Each row is where one point has got to under a steady rotation. How many steps took it there?
The counts run from 0 to 489.
[141  90 104  86 124 183 189 136 119 120 148 136 115 165 122 181 114 129
 141 111 108 132 111 120 125 170 156 165 119  74 172  97 126 105 150 157
 122 131 132 101 135 125 103 110 116] | 438
[135 153 153  95 119 122 139 107 182 107 120 159 136 178 123  67 112  89
 150 151 111 161 183 172 118 128 129 133 148 132 150 137 114 123 142 118
 127 110 171 101 103 128 103 161 113] | 339
[133  98 114  95  86  88  85 133 134 129 146 120  83 144 103 104 103 104
 140 111 139 119 143 114 111 166 111 166 122 106 130 151 109 131 153 165
 153 140 175 128  83  48 125 133 113] | 61
[148 111 123 122  73 111  85 125 123  79 146 134  97 103 119 110  96 149
 146 151 189 100 140 133 124 148 117 161 116 133 101 128 151 158 158 169
 143 124 117 152 106  67 151 143 136] | 168
[115 137 129  89 178 129  78  96 129  84 114  85 174  94 150  99 132  89
  88 142 110 102 103 168 110  89  93 124 119 137 140 107 143 131 138 103
 124 131  82 114 151 144 119 145 112] | 12
[105 126  85  68 160 157 127 136 120 129 130  87 132 132 179 168 102 117
 133 142 144 126 101 164 126 135 165 174 118 108 160 140 141 125 158 136
 138 142 108 127 134 177 107  88 139] | 139
[119 164 124  67 174 126  77 140 130  98 103  86 169 107 158 133 134  99
  90 138 129 108 109 189 137 109 129 159 137 153 140 137 125  93 161 104
 137 126 108 114 139 128  97 145 134] | 136
[152  99 148  79 146 110 111 102 182 122 121 152 134 137 142 107  75 106
 123 178 140 127 133 135 117 114 177 131  82 163 125 159 102 113 169 140
 149  89 169  94 119 111 134 147 105] | 342
[146 132 124 108 113 119 115 137  84 141 118 149 108 124  88 149 109 113
 152  75 145 134 112 160 128 152  51 145 163  96 148 106 128  67 110 143
 119 161 115 116 144 100 116  81 138] | 68
[113  77 125 153  91 139 158 109 106 157 157 157  67 184  86 143  96 132
 138  81  76 138 127 114 148 123 104 151 128  89 126 124  88 169 103 124
 112 103 131 133 128 124 114 117 111] | 196
[134 114 119 112 114 135 179 150 158 157 106 138 152 178 144 157 151 114
 132 110  93 141 127 115 111 147 118 135 136  70 137 104  96 111 133 111
 116 105 159  68 120  85 144 181 115] | 442
[ 78 127 144 133 136 106 133 122 149  67 122 114 151 146 131  89 158  90
 115 134  68 118 155 153 138  84 108 136 101 130 154 125 115 197 120 110
 126 115 136  95 102 153 151 179 120] | 7
[118  69 134 125 108 112 151 110 146 127 136 114  73  73  88 116 104  95
 157 128 191 116 127 134 116 119 123 100  91 176 108 163 119 124  96 175
 153 121 125 130 102 126 158 117 118] | 483
[131  66 122 144 131 174 191  89 125 116 166 138  84 129  98 156 136 109
 115 113 123 112 102 143 132 129 155 132 113 141 152 124 123 126  97 134
 114 131 106 122 153 192  86  85 127] | 105
[139 105 136  98 103 147  99 104 161  80 167 137 106 145 134  75 120 123
 128 158 111 115 135 112  89 158 137 146 127  84 146 109 125 174 165 147
 117 148 151 125 109 107  96 184  92] | 428
[126 110 138 157  69  89 107  99 138 139 140 161  68 152  83  85  62 111
 173 107 146 162 169 134 129 122  72 121 118 129 124 140 121 150 141 132
 138 106 146 138 122  94 135 141 100] | 78
[128 105 143 136 120 163 157  88 139 125 160 181  91 199 121 108  84 134
 138 134  84 150 143 159 137 116 151 126 144 121 149 130 115 174 127 124
 114 106 139 117 138 190  81 109 115] | 213
[142 120 149  89 130 174 157 114 116 117 141 159 124 160 116 163  50 147
 132 133 106 139 136 167 167 111 165 139 114 124 143 115 127  88 155 154
 137  85 107 110 179 145  95 116 129] | 331
[109 152 127 127 144  82  79 124 121  97 117 113 139  87 142 111 139 113
 102  98 150  66 102 170 123 100  85 139 139 191  99 142 144 126 144 114
 155 117 128 126 124 103 169 131 157] | 379
[113 122 121 154 133 155 126 146  83 105 109 127 144 119  99 167 150 113
 108 118 140 134 105 163 174  96  90 152 140  99 131 114 125 151  59 127
  88 149  63 118 128 154 104 104 155] | 402
[145 127 149 141  87 124  70 112 137  76 137 128 121 107 103  93 114 128
 106 160 133 129 150 153 158 106  92 140 127 126 113 134 109 181 124 132
  97 128  83 145 117 101  94 213 116] | 412
[ 86 116  94 150 154 109 136 146  97 115 116 131 129 149 129 163 161 109
 102  83 114  84  93 158 154 105 140 163 139 127 123 150 131 159  97 114
 145 128 129 103 106 171 165  78 174] | 386
[ 96 131 128  67 150 123 106 126 140  73 144  84 141 104 144 118  98 101
 119 155 123 106 147 148 140 100 172 146  70 144 147 152 112 152 171 157
 165 107 134 122 116 147 139 165 116] | 133
[115 132 128 105 142 177 180 126 113  99 141 107 136 104 163 192 109 131
 123 117 118 103 101 179 122 110 130  99 110 152 147 115 140 110 130 143
 136 116  83 106 157 194 129 139 131] | 121
[145  98 149 121 143 127 140  87 173 123 113 170 129 150 143  98 104 108
 108 166  90 125 122 129 105  88 151  85 111 148 123 151  91 166 119 115
 126  90 166  78 123 151 131 156  89] | 217
[159 135 140 117 116 179  84 105 101  88 142 143 128 122 158 125  84 165
 101 157 133 107  80 151 132 126 114 136 153 113 126 102 149 149 154 135
 100 134  67 149 176 130  75 156 123] | 417
[119 103 125 107 110 137 175 113 191 154 136 100 108 122 146 144 121 104
 132 146 137 125 127 112  90 134 158 105  95 165 119 166  81 117 155 123
 141  95 152 118 111 139 113 203  95] | 235
[153  96 145 137 118  99  92 109 115 135 113 183 106 109 105 132  59 137
 125 124 153 115  97 129 135  82 103 103  87 161 103 144 119 124 133 149
 147  89 115 103 155 105 158 107 120] | 82
[136 112 141 188 124 117 143  86 137 143 123 197  99 190 115 108 127 136
 104 113 106 124 116 156 148 119 118 152 187 146 117 125 121 150 124  79
 109 101 144 126 145 148  93  92 143] | 90
[150 134 141 153 134 129  98  94  99 119 111 190 120 123 106 105  86 124
 123 102 147 130 115 187 130 107  65 109 163 148 131 114 148  96 123 112
 116 124  94 117 167 139 119  85 140] | 85
[ 92 135 111 165 152 144 170 123 110 112 113 141 154 153 170 169 147 126
 111 105  70 108  98 152 125  91 114 131 123 127 133 116 137 169 131  91
 136  97 104  95 153 195 151 140 142] | 2
[115 153 118 145 110 126 176 137 120 119 138 115 108 132 106 157 154 122
 139  78 160 113 136 200 157 148 113 167 174 174 116 129 147  78 143 120
 145 110 107 142 130 131 123 113 185] | 367
[127  77 125 167 122 114 135  73 168 131 142 170  74 154 131  78 104 112
 137 145 127 131 110 128  83 119 120  97 114 139 135 148 131 190 125 118
 127 115 157 115 123 168 124 115  97] | 94
[142 123 148 131 118 115 128 115 125 135 116 122 104  77  85 137 150 108
 106 102 175  90  97 173 138 109  89 118 154 198  89 146 118  73  94 125
 123 125  88 137 135  99 121 124 157] | 486
[ 73 128  98 159 140 144 170 114 122 121 138 130 124 167 172 149 118 135
 128 122  78 118 107 136 110 106 128 123 105 118 139 123 143 198 143  99
 134  92 107 108 154 209 148 138 123] | 3
[124 138 155 109 132 158 122 102 134 117 149  83 125  83 129 148 119 129
 102 120 119  80 101 167 128 116 113 115 126 191 113 125 108  91 165 100
 129 111  83 148 171 140  83 183 116] | 118
[134 115 124 121 119 172 179 129 124 148 117 151 136 175 140 162 128 120
 130  99  70 140 102 121 102 116  93 101 144  65 149  98  98 140  91 124
 100 127 136  67 138 139 121 153 106] | 318
[147 133 104 139 112 124 143 139  92  89 122 186 122 156 133 134 160 133
 130 102 134 108 107 158 119 166  98 163 188  87 135  87 169 142 104 136
 119 163 128 104 119 110 160  79 167] | 176
